Each row is where one point has got to under a steady rotation. How many ticks took it there?
The counts run from 0 to 220.
[73, 115, 132, 127, 110, 111, 126, 86, 118, 122, 115, 119, 162, 166, 160, 163, 145, 113, 78, 151, 129, 110, 116, 158, 140, 92, 136, 120, 142, 117, 123, 107, 123, 140, 113, 116, 172, 147, 138, 116, 113, 154, 158, 97, 122, 142, 115, 132]
126
[128, 125, 138, 94, 124, 117, 136, 153, 103, 119, 131, 129, 146, 140, 137, 133, 112, 170, 141, 143, 153, 112, 135, 173, 135, 158, 100, 133, 97, 126, 112, 127, 191, 166, 114, 137, 155, 124, 96, 115, 155, 123, 114, 124, 171, 132, 134, 161]
182
[120, 145, 101, 85, 125, 113, 151, 120, 132, 164, 95, 114, 131, 106, 108, 173, 95, 139, 134, 129, 131, 153, 155, 99, 143, 175, 115, 142, 82, 125, 118, 94, 153, 139, 106, 137, 131, 114, 108, 154, 111, 129, 118, 152, 147, 124, 129, 138]
148
[126, 106, 116, 127, 78, 125, 105, 113, 137, 142, 125, 117, 137, 128, 137, 163, 175, 143, 121, 89, 136, 101, 122, 109, 149, 109, 156, 87, 151, 96, 120, 134, 146, 121, 119, 116, 164, 141, 124, 130, 156, 129, 120, 78, 126, 158, 153, 150]
172
[119, 135, 100, 101, 88, 109, 145, 102, 124, 181, 121, 99, 129, 93, 113, 162, 110, 138, 107, 133, 140, 101, 93, 119, 160, 160, 140, 121, 100, 105, 106, 103, 144, 130, 92, 130, 111, 138, 93, 121, 150, 113, 130, 140, 155, 124, 144, 134]
61
[137, 163, 153, 144, 132, 118, 115, 86, 136, 160, 114, 147, 114, 150, 124, 160, 182, 104, 147, 103, 147, 120, 154, 126, 154, 118, 115, 135, 115, 155, 144, 114, 139, 145, 122, 124, 169, 125, 113, 105, 127, 163, 153, 116, 119, 144, 151, 178]
5
[125, 125, 113, 110, 135, 114, 131, 114, 165, 141, 143, 149, 139, 166, 115, 149, 104, 102, 87, 117, 156, 151, 128, 147, 184, 142, 117, 155, 118, 136, 136, 92, 147, 108, 121, 118, 173, 101, 120, 119, 123, 127, 122, 92, 121, 141, 106, 175]
79
[119, 139, 147, 140, 134, 143, 102, 156, 105, 163, 111, 136, 125, 116, 165, 138, 146, 169, 140, 106, 132, 102, 179, 171, 116, 151, 113, 114, 90, 138, 139, 120, 152, 148, 122, 154, 144, 132, 119, 129, 100, 108, 121, 139, 161, 124, 141, 164]
188
[99, 130, 106, 119, 143, 139, 134, 166, 113, 146, 113, 137, 141, 134, 152, 146, 130, 163, 168, 123, 131, 124, 185, 181, 134, 165, 101, 119, 102, 134, 133, 97, 150, 124, 102, 155, 153, 128, 129, 156, 107, 116, 103, 128, 151, 117, 141, 137]
151
[143, 132, 129, 128, 93, 121, 121, 108, 122, 198, 126, 107, 95, 120, 138, 152, 178, 150, 150, 108, 148, 82, 135, 130, 135, 128, 131, 94, 103, 123, 138, 132, 129, 132, 88, 136, 136, 144, 126, 137, 158, 128, 148, 117, 150, 132, 169, 154]
55
[88, 130, 107, 141, 149, 104, 116, 122, 107, 144, 103, 123, 136, 116, 147, 106, 121, 150, 91, 149, 138, 97, 150, 158, 165, 150, 129, 134, 67, 100, 110, 121, 143, 117, 101, 164, 134, 165, 109, 97, 137, 115, 126, 127, 171, 125, 127, 122]
26
[95, 115, 117, 121, 120, 124, 114, 156, 112, 137, 111, 92, 146, 129, 151, 127, 164, 177, 114, 98, 146, 95, 125, 113, 166, 120, 121, 130, 113, 89, 147, 105, 132, 163, 125, 157, 142, 159, 114, 105, 142, 168, 140, 117, 152, 144, 142, 98]
21
[100, 116, 114, 98, 116, 91, 148, 110, 125, 97, 114, 145, 151, 146, 138, 160, 113, 147, 99, 155, 134, 133, 141, 124, 158, 131, 127, 119, 129, 79, 93, 150, 166, 169, 109, 121, 174, 134, 102, 87, 148, 150, 153, 112, 136, 138, 104, 121]
214
[100, 153, 125, 135, 131, 131, 123, 124, 119, 170, 107, 146, 131, 133, 157, 158, 110, 123, 81, 161, 126, 98, 126, 167, 144, 158, 117, 140, 114, 138, 120, 71, 108, 131, 114, 132, 137, 144, 117, 122, 73, 113, 152, 140, 152, 112, 125, 163]
194
[77, 127, 99, 96, 127, 131, 119, 135, 124, 120, 128, 117, 125, 127, 175, 179, 126, 122, 126, 160, 147, 126, 135, 140, 140, 161, 84, 112, 135, 142, 137, 85, 102, 129, 93, 112, 167, 102, 127, 137, 97, 117, 157, 100, 112, 114, 91, 121]
200
[148, 122, 143, 146, 96, 97, 108, 73, 155, 178, 139, 144, 113, 119, 114, 147, 154, 120, 108, 140, 145, 98, 121, 133, 136, 126, 147, 96, 106, 111, 125, 137, 133, 139, 94, 110, 145, 148, 116, 104, 163, 128, 166, 115, 141, 156, 153, 169]
92
[117, 142, 148, 110, 98, 97, 152, 114, 131, 119, 107, 119, 140, 149, 147, 135, 133, 145, 80, 138, 134, 83, 118, 154, 141, 108, 128, 120, 108, 89, 110, 154, 154, 167, 124, 141, 161, 155, 125, 75, 151, 158, 135, 129, 161, 145, 118, 152]
176
[120, 135, 109, 110, 137, 101, 126, 117, 175, 142, 141, 126, 127, 123, 121, 147, 124, 122, 116, 149, 171, 160, 160, 134, 166, 167, 87, 139, 88, 147, 163, 84, 110, 122, 100, 113, 162, 96, 114, 141, 121, 124, 159, 104, 111, 126, 103, 132]
198
[88, 115, 110, 148, 152, 136, 103, 116, 121, 133, 97, 139, 123, 155, 180, 163, 143, 123, 133, 104, 119, 121, 184, 136, 137, 114, 113, 110, 137, 106, 123, 111, 123, 127, 106, 127, 177, 134, 138, 123, 93, 127, 139, 107, 116, 133, 113, 136]
120
[125, 102, 115, 119, 105, 104, 127, 103, 151, 149, 164, 157, 166, 144, 111, 173, 123, 135, 142, 141, 141, 151, 157, 145, 137, 141, 139, 93, 130, 112, 130, 103, 139, 137, 98, 83, 172, 119, 131, 166, 142, 120, 141, 95, 150, 134, 146, 152]
47
[105, 119, 136, 111, 132, 120, 112, 135, 85, 108, 127, 121, 137, 143, 148, 137, 157, 167, 166, 119, 139, 132, 143, 160, 137, 139, 93, 128, 111, 133, 125, 151, 193, 156, 108, 152, 176, 130, 100, 111, 158, 138, 121, 112, 134, 152, 146, 145]
219
[118, 141, 109, 123, 137, 94, 132, 117, 156, 166, 90, 136, 134, 110, 115, 145, 119, 137, 80, 110, 135, 149, 150, 110, 191, 155, 120, 153, 83, 121, 131, 93, 132, 135, 137, 152, 130, 147, 97, 110, 107, 151, 132, 139, 136, 130, 119, 136]
110
[118, 111, 113, 149, 111, 111, 110, 81, 131, 148, 137, 141, 141, 116, 121, 140, 161, 134, 88, 126, 144, 114, 95, 125, 187, 129, 151, 114, 123, 112, 115, 124, 143, 110, 106, 113, 161, 132, 99, 99, 169, 131, 143, 72, 118, 145, 141, 132]
210
[93, 141, 103, 107, 129, 144, 123, 148, 99, 147, 93, 105, 115, 125, 172, 154, 135, 152, 148, 89, 132, 103, 138, 151, 152, 152, 106, 133, 119, 139, 110, 107, 164, 105, 94, 168, 142, 123, 108, 129, 109, 98, 93, 122, 141, 118, 136, 145]
69
[116, 142, 148, 121, 103, 127, 115, 107, 122, 118, 112, 104, 113, 165, 170, 166, 175, 131, 121, 125, 143, 94, 114, 144, 120, 105, 108, 120, 149, 132, 141, 119, 125, 167, 114, 115, 176, 130, 133, 108, 129, 163, 165, 93, 124, 145, 131, 161]
88
[95, 99, 113, 169, 142, 141, 98, 121, 135, 144, 111, 156, 127, 156, 161, 157, 157, 140, 131, 94, 122, 117, 190, 130, 157, 109, 125, 104, 119, 103, 121, 103, 113, 120, 115, 127, 178, 137, 138, 132, 103, 121, 136, 98, 126, 146, 130, 136]
121
[116, 132, 140, 122, 132, 124, 115, 107, 93, 143, 111, 103, 105, 132, 140, 150, 166, 136, 161, 114, 159, 85, 132, 133, 123, 127, 108, 128, 117, 107, 119, 142, 173, 142, 87, 147, 149, 134, 103, 113, 177, 129, 144, 127, 159, 138, 175, 153]
137
[129, 139, 123, 134, 140, 128, 137, 137, 153, 152, 84, 119, 116, 141, 143, 134, 143, 144, 94, 63, 137, 128, 175, 104, 180, 132, 122, 145, 101, 118, 144, 104, 138, 115, 146, 170, 152, 141, 118, 110, 126, 130, 103, 119, 138, 145, 117, 158]
72
[93, 110, 121, 100, 112, 109, 130, 123, 120, 93, 135, 102, 165, 141, 137, 166, 140, 159, 141, 148, 141, 133, 138, 121, 118, 125, 125, 88, 142, 92, 122, 135, 160, 174, 108, 104, 176, 125, 129, 136, 150, 152, 147, 96, 141, 145, 132, 119]
133
[118, 92, 92, 121, 110, 125, 137, 127, 139, 130, 138, 148, 140, 161, 134, 169, 99, 115, 116, 127, 144, 130, 138, 133, 171, 127, 124, 114, 159, 81, 117, 100, 129, 114, 90, 94, 169, 113, 130, 133, 137, 103, 128, 66, 143, 140, 113, 132]
165
[75, 121, 86, 81, 136, 109, 135, 107, 123, 128, 103, 88, 147, 105, 125, 157, 106, 126, 96, 133, 138, 151, 120, 111, 155, 173, 116, 138, 102, 143, 115, 92, 170, 116, 108, 136, 144, 111, 95, 134, 131, 112, 103, 124, 110, 130, 116, 126]
30
[129, 106, 132, 140, 110, 98, 111, 83, 128, 182, 172, 154, 137, 130, 115, 153, 138, 129, 128, 163, 147, 139, 105, 145, 166, 160, 134, 118, 105, 141, 134, 101, 127, 141, 77, 98, 141, 125, 97, 132, 155, 146, 168, 105, 136, 125, 156, 142]
11
[123, 144, 130, 111, 133, 131, 100, 132, 102, 171, 91, 124, 96, 108, 152, 173, 138, 157, 151, 108, 124, 103, 168, 147, 105, 161, 98, 109, 98, 143, 121, 116, 161, 138, 103, 165, 133, 126, 108, 131, 106, 108, 120, 156, 136, 122, 146, 176]
187
[117, 138, 115, 109, 123, 119, 111, 146, 128, 158, 91, 104, 124, 73, 135, 160, 175, 183, 123, 89, 135, 122, 140, 89, 140, 160, 122, 103, 103, 137, 135, 128, 143, 158, 121, 153, 126, 126, 91, 130, 127, 141, 120, 123, 125, 136, 152, 134]
104
[115, 128, 122, 112, 93, 132, 144, 136, 127, 130, 119, 103, 130, 159, 145, 183, 146, 155, 156, 115, 137, 100, 146, 112, 123, 112, 120, 103, 156, 88, 137, 120, 119, 178, 100, 110, 165, 128, 142, 130, 123, 159, 162, 119, 161, 139, 145, 133]
52
[110, 139, 117, 105, 109, 119, 139, 121, 138, 106, 132, 84, 100, 162, 169, 149, 154, 131, 141, 134, 152, 105, 140, 131, 119, 114, 89, 97, 124, 105, 118, 149, 139, 134, 95, 132, 188, 129, 147, 117, 151, 128, 143, 101, 111, 156, 105, 135]
169
[130, 136, 128, 137, 135, 132, 106, 169, 147, 148, 108, 127, 152, 126, 131, 139, 158, 173, 94, 88, 146, 117, 158, 141, 152, 145, 110, 127, 88, 150, 174, 84, 130, 147, 154, 146, 146, 134, 109, 133, 102, 146, 126, 116, 165, 131, 131, 158]
190
[124, 109, 120, 117, 107, 108, 122, 98, 148, 156, 175, 134, 141, 152, 110, 175, 139, 126, 156, 148, 165, 153, 141, 147, 138, 137, 124, 105, 113, 133, 139, 104, 146, 138, 82, 95, 164, 102, 119, 171, 155, 125, 142, 101, 147, 138, 156, 167]
48
[125, 121, 85, 76, 119, 104, 141, 160, 152, 137, 110, 94, 135, 106, 133, 143, 127, 168, 119, 105, 143, 143, 154, 95, 167, 167, 104, 113, 96, 112, 135, 114, 153, 139, 121, 140, 134, 116, 102, 142, 137, 127, 101, 118, 134, 132, 121, 122]
66
[95, 106, 102, 118, 153, 100, 125, 137, 153, 124, 111, 121, 160, 124, 116, 116, 114, 156, 82, 136, 146, 148, 153, 127, 182, 151, 129, 132, 68, 103, 128, 106, 154, 128, 136, 147, 150, 148, 105, 118, 145, 132, 113, 114, 151, 139, 124, 109]
28
[117, 148, 135, 127, 92, 115, 136, 141, 119, 156, 133, 99, 131, 140, 153, 122, 165, 162, 119, 143, 151, 67, 113, 160, 134, 127, 126, 105, 90, 119, 149, 127, 132, 164, 113, 155, 140, 166, 127, 113, 162, 150, 154, 122, 168, 136, 147, 125]
57
[128, 131, 127, 115, 136, 116, 128, 174, 124, 122, 104, 119, 133, 111, 146, 146, 152, 185, 139, 113, 145, 116, 179, 112, 148, 144, 103, 123, 102, 95, 135, 140, 142, 182, 128, 139, 151, 138, 101, 107, 138, 146, 135, 128, 164, 135, 140, 127]
102
[115, 126, 137, 127, 128, 142, 109, 127, 116, 123, 102, 153, 170, 152, 152, 184, 167, 150, 151, 106, 123, 116, 155, 150, 141, 123, 129, 102, 166, 119, 119, 115, 141, 151, 132, 107, 182, 110, 121, 131, 88, 134, 129, 94, 144, 117, 151, 159]
2
[120, 114, 118, 118, 124, 111, 108, 92, 113, 141, 139, 137, 129, 106, 129, 154, 136, 148, 163, 117, 140, 156, 143, 128, 139, 165, 126, 102, 111, 121, 96, 159, 191, 132, 88, 124, 157, 113, 93, 120, 161, 114, 116, 105, 119, 143, 150, 150]
217
